[-124.5, 88.5, 90.6, 72.4] ans = 90.6, 88.5

[[-81.91, -82.18, -60.41, 175.34, -108.36, -105.44],
 [-91.79, -112.62, -164.37, 191.62, -206.86, -53.36]] ans = 191.62, 175.34

[9.5, -13.7, -1.5, 2.6, -10.9] ans = 9.5, 2.6

[-37.9, -115.5, 48.2, -60.4, -156.5, 124.9, 27.9] ans = 124.9, 48.2

[[12.025, -18.725, 18.647, -9.511],
 [-15.762, -12.308, 10.121, 20.299]] ans = 20.299, 18.647

[-2.0, 0.0, 1.3, -1.2, -0.9, 0.7, 1.8] ans = 1.8, 1.3

[1.054, -0.966, -1.283, -1.437] ans = 1.054, -0.966

[-0.253, -1.096, -1.310, 0.073, 1.419] ans = 1.419, 0.073

[-14.15, -0.71, 9.84, -15.69] ans = 9.84, -0.71
---
[25 84 68  2 60]
25
[1814 3783 3289 8339 3374]
1814
[3 3 5 1 8]
3
[ 10  26 -43  31  19]
10
[ 244  966 -968 -438  633]
244
[ 451 -741  832  147  370]
451
---
[3.41, 13.78, 8.04, -17.09]	3.41, -17.09
[-1.1, 1.1, -0.6, 0.0, -1.3, -1.6]	-1.1, -1.6
[-0.69, 1.09, 0.72, -0.75, -1.31, 1.77]	-0.69, 1.77
[[-0.02, 0.18, 0.09, 0.10, 0.00, 0.05, 0.09], [-0.01, 0.19, 0.09, 0.11, 0.00, 0.05, 0.10], [0.06, 0.02, 0.09, -0.14, 0.11, 0.07, -0.13]]	-0.02, -0.13
[[1.8, 5.8, 9.4, 22.6, -0.7], [-10.0, -15.1, 8.1, 22.6, -5.4], [5.2, -4.6, -4.9, -16.1, 7.0]]	1.8, 7.0
[[-0.03, 0.03, -0.11, 0.11, 0.04, 0.32], [-0.03, -0.96, 0.50, 1.44, 0.65, -1.24], [0.15, 0.25, -0.05, -0.09, -0.01, -0.05]]	-0.03, -0.05
---
[-15  57 -11  35   5  36]	57, -15

[ 29 -48 -13  -7 -14]	29, -48

[-46  -9 -52  30]	30, -52

[[-26 -55 -15  28  -2 -10]
 [  9 -25 -21 -18  31  17]
 [ 35   5   3   2  24 -38]]	35, -55

[-16  29  59 -58  53   5]	59, -58

[ -6  48  51 -18]	51, -18

[ 60  30   2 -11]	60, -11

[[-43  17  50 -45  29]
 [-10  41  32 -35 -16]]	50, -45

[  9 -44  12  30  24]	30, -44

[ -3 -56  28  46 -27]	46, -56
---
[[57  1  7  5]
 [29  5  4  4]] --> 5

[[-10  11   8 -12  15]
 [ 31  48  -7  -6  14]
 [ 26  54  -6 -12  17]] --> -6

[ 28 -41 -53 -22  22] --> -53

[  5  -8   0 -55 -19  13 -38] --> -19

[[ 21 -13 -38 -13  -9]
 [  9  11   5  11  60]
 [ 11  -7  -7  -7  31]] --> -7

[[ 41  18  18 -29  18  51]
 [ 42   7  31  45  37  37]] --> 45

[-30 -60  -4 -23] --> -60
---
[[-96.264, -45.591, 49.827, 70.019], [-214.589, 167.119, -43.495, 54.879], [128.295, 13.895, -27.682, -49.872]]	167.119, 128.295
[[0.049, -0.076, 0.074, 0.010, 0.049, 0.129], [0.020, -0.188, 0.074, 0.018, 0.032, 0.111]]	0.129, 0.111
[12.462, -152.018, 64.666, 125.279, -6.156, -39.605]	125.279, 64.666
[[0.96, -1.09, -0.12, -1.02, -0.42], [1.09, -1.36, -0.73, -1.44, -0.86], [1.34, -1.71, -0.12, -1.33, -0.79]]	1.34, 1.09
[-30.47, 142.88, -39.21, -108.54]	142.88, -30.47
[[0.162, 0.105, -0.058, 0.039, -0.109, -0.045], [-0.020, 0.077, -0.087, 0.006, 0.084, 0.044], [0.177, 0.126, -0.076, 0.026, -0.128, -0.053]]	0.177, 0.162
---
[[  6  24  29  -6  49]
 [  9 -28  12  15  14]
 [ 19  23  39 -31  51]]	6

[[ 46  -1  -3   8   4   7  12]
 [-32   6  18  57  -9   3  34]
 [ 51  13   6  16   3  10   2]]	46

[[  3  10  -7  -4 -11 -11]
 [  1   2   0   8   3  -2]
 [-44 -21  15   7  32  -6]]	3

[[  3   8  37  54  18]
 [ 10  42   4   4 -12]
 [ 16  27  -6  -6  -7]]	3

[[-14 -40 -37 -52]
 [-17 -41 -25 -51]
 [-12 -39 -31 -49]]	-14

[[ -6 -52  13  21 -48]
 [ 12  -9  25 -34 -31]
 [-27 -11 -53  55 -43]]	-6

[[ 29 -18  -7  43   9  11 -20]
 [ 20  -7   5  33  42  16  11]
 [ 25  -8   3  35  38  18   8]]	29
---
[-51 -41  21 -57] gives -57
[ 34  57  41  18 -11   4   1] gives 1
[ 57  17 -28   5] gives 5
[ 47  -9  -5 -50  12 -14] gives -14
[-49   7  13  16  10   3] gives 3
[-51 -57  10  60] gives 60
---
[[167 169  98 153 223 144 169]
 [ 56 222 191 149  84 126 164]] Out: 191

[[18 90 25 50 45]
 [49 46 50 49 49]] Out: 50

[[7 5 4 7 2]
 [3 6 0 5 4]] Out: 0

[[  9 -13 -27   5]
 [ -2  27   6  25]] Out: 6

[[210  77  40 137 144 103  41]
 [188 104 103  96  82 153  89]] Out: 103

[[ 78 140 170  75 148]
 [ 33  82 245  33  92]] Out: 245

[[ 124  700 -653  392 -281  283]
 [ 758  366  112  143  247  398]] Out: 112

[[80 45 38 84]
 [23 28 59 84]] Out: 59
---
[[-23, -1, 25, 4, 31, 46],
 [24, -3, -23, -4, -29, -45],
 [23, -9, -20, -8, -10, -52]] 24

[[3, 14, -17, 10],
 [1, 3, 6, 0],
 [0, -14, 47, -15]] 1

[[31, -5, 16, -11, 11, 24],
 [8, 48, -26, 10, -2, 30],
 [21, -8, 21, 11, 2, 4]] 8

[[-36, -36, 12, 49, 11, 7, 47],
 [19, 10, -16, -18, -26, -9, -53],
 [-18, -30, -5, 34, -16, -2, -8]] 19

[[-53, -61, 2, 31],
 [-11, -30, -24, -39],
 [-13, -26, -28, -36]] -11

[[-12, 23, -1, -1, 44, 23, -21],
 [-14, 0, 20, 22, -4, 17, 0],
 [-10, 35, 20, 20, 4, -15, 10]] -14

[[5, -55, -3, 22],
 [-18, 50, -4, -15],
 [-6, 34, -5, -29]] -18
